128 stands for zero in the data rows.
Here are some points, each followed by its number:
array([160,  97,  80, 105, 183,  98,  83,  83,  81, 109,  87,  80,  72,  81,  94,  90,  83,  87,  84,  91, 135,  87,
        89,  86, 140, 191, 142, 116]) 0
array([117, 104, 114, 106, 111, 120, 103, 111, 109, 118, 114, 102, 107, 121, 107, 127, 117, 110, 113, 114, 162, 133,
       114, 140, 121, 201, 135, 130]) 1
array([148,  97, 117,  81,  93,  97,  76,  84,  84, 101, 115,  78, 108,  98,  82, 149, 105,  89,  92, 114, 144, 145,
        99, 130, 135, 160, 163, 151]) 2
array([ 88, 106, 155, 187, 175,  91, 113, 164, 187, 174,  89, 115, 181, 182, 192,  59,  72, 144, 170, 117,  71,  60,
        78,  78,  69,  65,  66,  57]) 3
array([ 54,  55,  54,  71,  67,  71,  71,  72,  73,  69,  69,  75,  59,  68,  73, 100, 154,  92,  79,  92, 129, 186,
       115,  97, 136,  85, 133,  88]) 4
array([ 53, 105, 113,  93, 106,  56, 108,  95,  93,  91,  68,  98,  93, 100,  98,  52,  73,  73,  65,  87,  65,  59,
        70,  93,  92, 105,  95,  91]) 5
array([217, 213, 228, 194, 158, 209, 200, 196, 191, 159, 212, 202, 211, 185, 147, 182, 190, 168, 153, 161, 176, 172,
       163, 182, 160, 191, 193, 167]) 6
array([205, 172, 165, 171, 164, 125, 112, 162, 160, 166,  53, 102, 149, 167, 139,  76, 111, 163, 167, 156,  39, 106,
       143, 141, 160,  65,  74, 183]) 7
array([166, 169, 169, 181, 170, 170, 175, 181, 182, 176, 169, 169, 174, 178, 173, 109, 107, 162, 179, 173,  65,  75,
        94, 171, 177,  61,  63,  83]) 8
array([123, 135, 127, 130, 130, 127, 139, 134, 141, 136, 136, 142, 137, 167, 180, 131, 144, 170, 176, 181, 141, 146,
       181, 183, 176, 134, 149, 169]) 9
array([100, 104, 125, 117, 161,  72,  66,  77, 154, 179,  80,  66,  74, 160, 171,  82,  81,  70, 117, 156,  83,  80,
        79, 137, 123, 104, 105, 113]) 10
array([ 91, 106, 103, 113, 104,  94, 111, 109, 115,  96, 108, 107,  95,  95, 108, 100, 101, 103, 106, 109, 110, 100,
       111, 104, 106, 106, 103,  99]) 11
array([149, 139, 153, 143, 157, 149, 133, 137, 142, 163, 138, 116, 113, 160, 154, 139, 138, 117, 129, 138, 113, 137,
       120, 139, 123, 129, 135, 133]) 12
array([ 95,  79, 107, 137, 132, 109,  97, 124, 147, 152, 111,  99, 111, 149, 147, 145, 133, 138, 144, 121, 113, 148,
       141, 118, 119, 115, 117, 149]) 13
array([ 81, 109, 106, 182, 155,  81, 113, 118, 145, 173,  96, 107, 105,  90, 135,  85, 103, 108, 107, 111, 112,  88,
       124, 113, 109, 100, 105,  89]) 14
Which five points above are nearest to each new point by angle? Their numbers follow each, nearest first.
array([132, 152, 147, 143, 149, 141, 161, 142, 139, 138, 154, 156, 134, 141, 156, 145, 157, 145, 150, 141, 155, 152,
       160, 151, 143, 152, 151, 147]) 6 9 12 8 7
array([118, 132, 129, 109, 127, 157, 149, 113, 115, 122, 187, 188, 139, 111, 126, 184, 189, 166, 120, 128, 208, 185,
       178, 130, 129, 199, 202, 140]) 6 9 1 2 12
array([128, 141, 141, 133, 130, 123, 130, 134, 138, 133, 126, 132, 144, 142, 149, 128, 128, 140, 178, 209, 149, 140,
       147, 208, 214, 147, 149, 141]) 9 6 8 7 12
array([ 97,  87,  98,  91,  90, 117,  93,  92,  90, 100, 125, 117, 113, 102,  92, 134, 129, 125, 106,  97, 125, 135,
       124, 109,  98, 128, 131, 125]) 4 2 11 5 1
array([ 94, 171, 176, 140, 176,  87, 170, 143, 143, 145, 119, 151, 138, 150, 171,  97, 119, 115, 128, 103, 146, 106,
       111, 123,  84, 151, 147,  85]) 3 14 12 8 6
array([150, 197, 211, 149, 127, 116, 173, 158, 158, 119, 133, 170, 194, 157, 137, 120, 159, 158, 155, 134, 175, 115,
       116, 150, 118, 175, 171,  81]) 6 8 9 12 3
array([145, 105,  63,  63,  57, 134,  74,  68,  65,  70,  74,  60,  66,  76,  62,  75,  66,  69,  75,  73,  61,  81,
        68, 117, 105,  67,  72,  86]) 11 5 4 0 2
array([154, 156, 154, 153, 148, 154, 151, 146, 146, 152, 152, 146, 146, 145, 143, 145, 137, 144, 152, 154, 144, 145,
       142, 154, 156, 140, 142, 143]) 6 9 12 8 7
array([153, 160, 158, 164, 165, 182, 191, 183, 170, 163, 188, 169, 151, 167, 174, 168, 166, 164, 164, 163, 161, 168,
       170, 160, 159, 155, 155, 164]) 6 9 12 8 7
array([184, 141, 139, 118, 101, 173, 151, 146, 144, 108, 135, 146, 157, 143, 119, 118, 145, 154, 152, 131, 126, 134,
       145, 143, 127, 121, 124, 115]) 6 8 9 7 12
array([156, 190, 177, 137, 114, 148, 179, 159, 111,  26, 169, 177, 179, 119,  51, 152, 168, 164, 110,  57, 194, 157,
       176,  88,  57, 172, 175, 140]) 6 1 2 9 4
array([161, 163, 159, 153, 160, 159, 163, 155, 158, 157, 165, 162, 160, 158, 166, 161, 167, 159, 160, 164, 167, 157,
       169, 173, 162, 148, 127, 158]) 6 9 12 8 7
array([ 91,  65, 111, 137, 126, 153, 127, 133, 136, 134, 152, 140, 120, 140, 133, 156, 121, 101, 141, 138,  83,  81,
        69,  89, 118,  56,  60,  77]) 3 11 8 14 5
array([104, 128, 178, 173, 174, 104, 122, 123, 156, 121, 126, 128, 108, 113, 124, 147, 162, 134, 112, 114, 172, 157,
       165, 144, 111, 172, 174, 154]) 6 1 9 12 13
array([137, 141, 157, 120, 152, 137, 142, 123, 122, 137, 160, 144, 119, 144, 142, 147, 162, 125, 136, 140, 146, 150,
       152, 172, 142, 169, 172, 156]) 6 9 12 1 8
array([ 57,  39,  52, 145, 161,  43,  43, 154, 149, 169,  36,  48, 185, 180, 159,  52,  45, 115, 150, 174, 101,  83,
       108, 162, 174, 165, 160, 172]) 10 13 14 3 5
array([126, 127, 146, 140, 156, 129, 127, 131, 140, 146, 149, 135, 134, 151, 153, 139, 149, 129, 141, 152, 143, 145,
       144, 166, 150, 150, 155, 143]) 9 6 12 8 13
array([160, 158, 155, 156, 155, 168, 162, 160, 160, 155, 184, 172, 150, 156, 160, 182, 173, 159, 162, 162, 167, 165,
       163, 168, 157, 159, 157, 159]) 6 9 12 8 7
array([ 97, 105, 109,  98, 103, 101, 121, 121, 115, 112, 122, 143, 131, 117, 128, 128, 151, 134, 127, 130, 126, 143,
       152, 137, 126, 112, 136, 131]) 4 11 13 2 5
array([ 94,  99,  99,  76,  85,  94,  91,  85,  78,  82,  97,  99,  95,  90,  88,  98, 101, 134, 163, 147, 105, 124,
       176, 190, 180, 102, 147, 174]) 4 2 11 5 1
array([ 14,  23,  16,  36,  29,  34,  41,  46,  82,  58,  70,  92,  49,  90,  91, 103, 115,  65,  95,  60,  55,  85,
        47,  30,  28,  18,  21,  37]) 11 5 4 14 10
